One turning vector, and how many steps it has turned:
The counts run from 0 to 335.
[ -2 -37 -13  -4 -52  22 -21  14 -22 -41   7  40 -19  22 -15  30  38  40
 -30   4   0  -3  43  -6 -13  31 -30  49   6 -25   4  17  13  -8   9  13
 -34 -12  -7   9  36  24 -52  42 -16  -3 -21  22  22]  9
[-11 -33   2  -7 -35  17 -26  18 -13 -35  -7  19 -42  12   0  24  68  32
 -42  25   4   8  33  -2 -14  22 -33  27  -1 -23   4  17   5  -2  -2  43
 -42 -11  -7   2  48  17 -35  39  12  -1 -31  14  -7]  134
[ 10 -19 -17  -6 -51  26 -16   1 -25 -47  -9  52 -29   3 -21  26  61  14
 -20  16 -20 -11  49  -9  -9  32 -21  19  -5 -31   1  19   6  -5  13  20
 -24  -6   6   5  55  18 -29  39 -12  -4 -12  20  30]  318
[ 10 -43 -23  -4 -48  -3 -29  30 -29 -43   5  40  -2   8 -20  17  44  19
 -32  16 -10 -20  41  -2  -4  28  -8  14   4 -22   6  22  11   9   1  24
 -19 -14 -11  23  42  13 -65  47 -22  -4 -13  12  23]  142
[  8 -33  -2  -5 -29   3 -41  32 -24 -28  -7  41 -26   3  -6  15  69  21
 -51  17  -7 -16  33 -12 -11  43 -23  27 -13 -10   5   2   8  14  -6  42
 -27  -4   3  24  40  19 -37  36   0  -3 -28   6   9]  267
[ -9 -26 -24 -13 -33  22 -27  22  -7 -27  10  -1 -32  10   8  52  63  19
 -36  11   6  30  28  10 -17   0 -38  11  17 -28   0  39  -4   1   0  46
 -47 -22 -15   7  45  13 -28  45   7 -10 -13  22 -13]  1
[  1 -27   5 -16 -29   1 -38  21 -28 -30  -1  30 -32  11   1  17  70  15
 -48  22 -12 -12  36 -13 -13  42 -35  31 -13 -18  -9   9   6  15 -11  48
 -32   4  13   7  43  22 -14  40   7  -5 -27   8   4]  266
[ 43 -12 -46 -13 -24   0 -29  27 -40 -31  21  38   4  -5 -23  33  59 -21
 -23   2 -36 -14  28  -2 -12   1 -35  -2 -16 -20 -21  31 -19  13  -3  33
 -12  16   1  20  57   3  11  43 -10  -9  17  25  -1]  43
[ 28 -38 -34  11 -33   1 -10  19 -38 -46  13  60   5  -8 -56  17  38   0
  -8  14  -4 -30  25  -5  -9   4  -8  23 -13 -17  -9  20  -5 -20   6  18
 -15  -1 -21  12  63   9 -37  30 -25   0  -8  29  21]  321
[ 35 -12 -32   2 -21  14 -30  52 -26 -36  10  57  -9  15 -10  27  77   8
 -34   2 -19 -25  33 -11 -10  28 -23  11 -15 -21  16  -3  -4  -3   7  18
 -22  18   7  36  44   0 -33  11  -6  -9 -12  25  13]  39
[ 35 -18 -59  20 -21   3 -30  44 -14 -15  21  24  -8  -8 -29  57  43  -9
  -7   3   2   3   9   7 -16 -34 -21   3   1  -4   2  39 -26 -20   6  30
 -28  -1 -23  25  59  14 -25  35  -6   1  -3  38  -4]  48
[ 27  -3 -45 -18 -16  13 -20  27 -22 -31  28  13  -9   5 -11  49  68 -19
 -17   9 -19   7  24  19 -16 -16 -40 -15  -2 -38 -25  41 -25   6  -4  46
 -30   5 -13  -3  57   0  14  36   1  -6  18  24 -13]  176
[  0 -31 -30   6 -58  -2 -37  27   2 -26  16  -4 -32  24 -12  52  31  12
 -10   8  15  13  23  28 -17   4 -22   9  29 -17  -1  34   2 -14  -3  37
 -44 -10 -17 -13  21  21 -56  51   1   5 -25  17  10]  282
[ 11 -24 -27  -1 -12 -23 -36  53 -10 -11  36  -3 -16  24 -16  38  53 -13
 -23  15  19   0  -6  14 -28 -10 -38  24  -4  -9 -38  16 -19   2 -30  64
 -50  17 -14 -16  24   6  16  22  17  12 -15  19 -20]  256
[  7 -36 -16   6  -7  -5 -26  57  -8 -14  17   7 -26  12 -14  36  68   9
 -29  23  29   3  -3  11 -19 -16 -26  17  -3  -9  -8  17 -22 -19 -16  56
 -52  -7 -33   3  50   3 -23  20  14   7 -32  25 -31]  129
[  8   2 -18 -14 -27  14 -32  16  -3 -26  -2  20 -56   5   9  47  77  -5
 -28  23   7   9  11  -2 -32  20 -44  29  -6 -18 -23   7  -4   2 -21  55
 -42  19  11  -8  39  19  30  16  18   7 -24  23  11]  81
[ 21 -17 -30  -6 -36 -17 -33  57 -20 -45  24  41   4  39 -11  14  64   1
 -21   7  -7 -35  29  21 -12  36  -8  -4   4 -28  -1  -7  -2   1  -9  33
 -26  21  -3   3  19  -9 -51  10  -9  -3 -18  12  31]  297
[ 23  -8 -36 -24 -30  -5 -34  39 -19 -34  31  12   1  27   0  29  74 -22
 -15   9 -25  -9  27  28 -15  11 -28 -26   7 -36 -27  26 -22  11 -17  55
 -32  18   1 -17  33 -10  -5  29   7  -9   8  10   1]  302
[ 17 -22 -16   4 -24   4 -13  57 -28 -47  25  58  -2  43 -16  11  67  17
 -21   5  -2 -32  21   3 -17  30 -20  29  -8 -28   0 -17  -5 -16  -1  25
 -34  19 -13   8  33  -6 -41  -4  -3  -1 -25  22  21]  165
[ 17 -34 -24 -19 -46 -16 -49  19 -31 -27  10  17   2  -5 -12  26  47  -2
 -38  15 -24  -9  43   7  -6  24 -18  -4   0 -18 -10  40   4  29 -12  46
 -16  -6   9  13  42  17 -28  69 -12  -9   2   7   8]  273
[ 22 -19 -35  11 -10  -1 -24  63 -11 -21  24  16 -13  18 -16  38  74  -5
 -11  13   8  -3   0  23 -18 -25 -18  -8  -5 -18  -5  19 -32 -28  -3  52
 -43   9 -32  -2  48  -5 -32  12  12   4 -14  28 -17]  306
[ 17 -40 -38 -13 -48 -24 -21  18 -36 -38  38  21  24   9 -46  29  25 -13
 -17   9  -7 -13  38  17  -8  -1 -20   7   6 -23 -35  46  -8  11  -8  37
 -18  -5 -17  -7  38  10 -21  56 -21   2  15   7   8]  146
[ 38 -29 -55  20 -19 -12 -36  47 -18 -10  17  22  -4 -23 -28  46  46 -18
 -29  18  17 -13   2  -1 -19 -18 -12  10  -2  -3  -2  24  -8   5 -19  40
 -21   0 -11  48  55  12 -14  34 -17   5   0  36  -5]  225
[ 43 -13 -63  19 -38 -21 -37  53  -4 -32  25  38  -2  23 -15  39  44 -19
 -10   4  12 -36   8  15 -20  16  -4   5  17 -16  -2  -7   0  -1 -24  30
 -26  30   6  20  13   3 -26  12 -21  10 -14  34  42]  69
[ 19 -18 -50 -16 -45 -11 -24  35 -23 -37  51  11  18  41 -19  45  27 -14
  -4  -7 -14  -5  26  29 -21  -1 -34   6  18 -32 -42  31 -13  10 -15  37
 -36  17 -11 -20  17   4  -3  40  -8  -4  16  18   9]  21
[ -9 -34 -11 -13 -53  23 -17   3 -26 -44   6  32 -26  16 -12  28  36  33
 -30   8  -6   6  46  -7 -16  30 -37  45   6 -31 -11  24  12  -2  12  26
 -35 -15  -5  -2  40  24 -31  46 -10  -5 -15  18  16]  8
[ 15 -18 -43  15 -22  24 -19  39  -5 -25  12  26 -33   2 -19  57  60  10
 -17   9  15  13  10   4 -22 -28 -29  13   6 -17  12  30 -21 -32  12  31
 -43  -9 -28  17  56   9 -33  21  -1   4 -13  37  -8]  180
[ 15 -23 -24 -17 -34 -29 -37  46 -16 -36  21  25   3  27   5  20  69  -9
 -40  19   3 -27  29  17 -11  41 -12  -7   9 -31  -9   0   7  27 -37  59
 -29  12  11   7  14  -5 -27  21 -11  -2 -12   5  27]  119
[ 16 -22 -36  22 -42  14 -15  19 -14 -30  17  33 -35   6 -52  47  25   4
   5   5  14  -3   8  -8 -26 -16 -34  63  -4  -6 -25  23 -10 -36   7  14
 -38   9 -22  -7  47  34  -4  30   1  16 -21  40  10]  56
[ 16 -37 -15 -13 -30 -38 -22  41 -35 -33  34  34  13  25 -37  -1  44 -11
 -26  23   5 -43  20   7 -19  27 -17  37 -13 -18 -45  -4  -3  15 -36  50
 -22  24  -4 -13  23   5   4  28  -9   7  -7   5  13]  116
[ 25 -36 -40  12 -45 -34 -43  53 -13 -26  26  35   6  28 -21  23  29  -5
 -30  10  20 -36  12   7 -18  34  -5  27  13  -9  -8 -11  12  12 -34  28
 -26  19   2  21  11  15 -39  22 -21   9 -24  18  39]  246
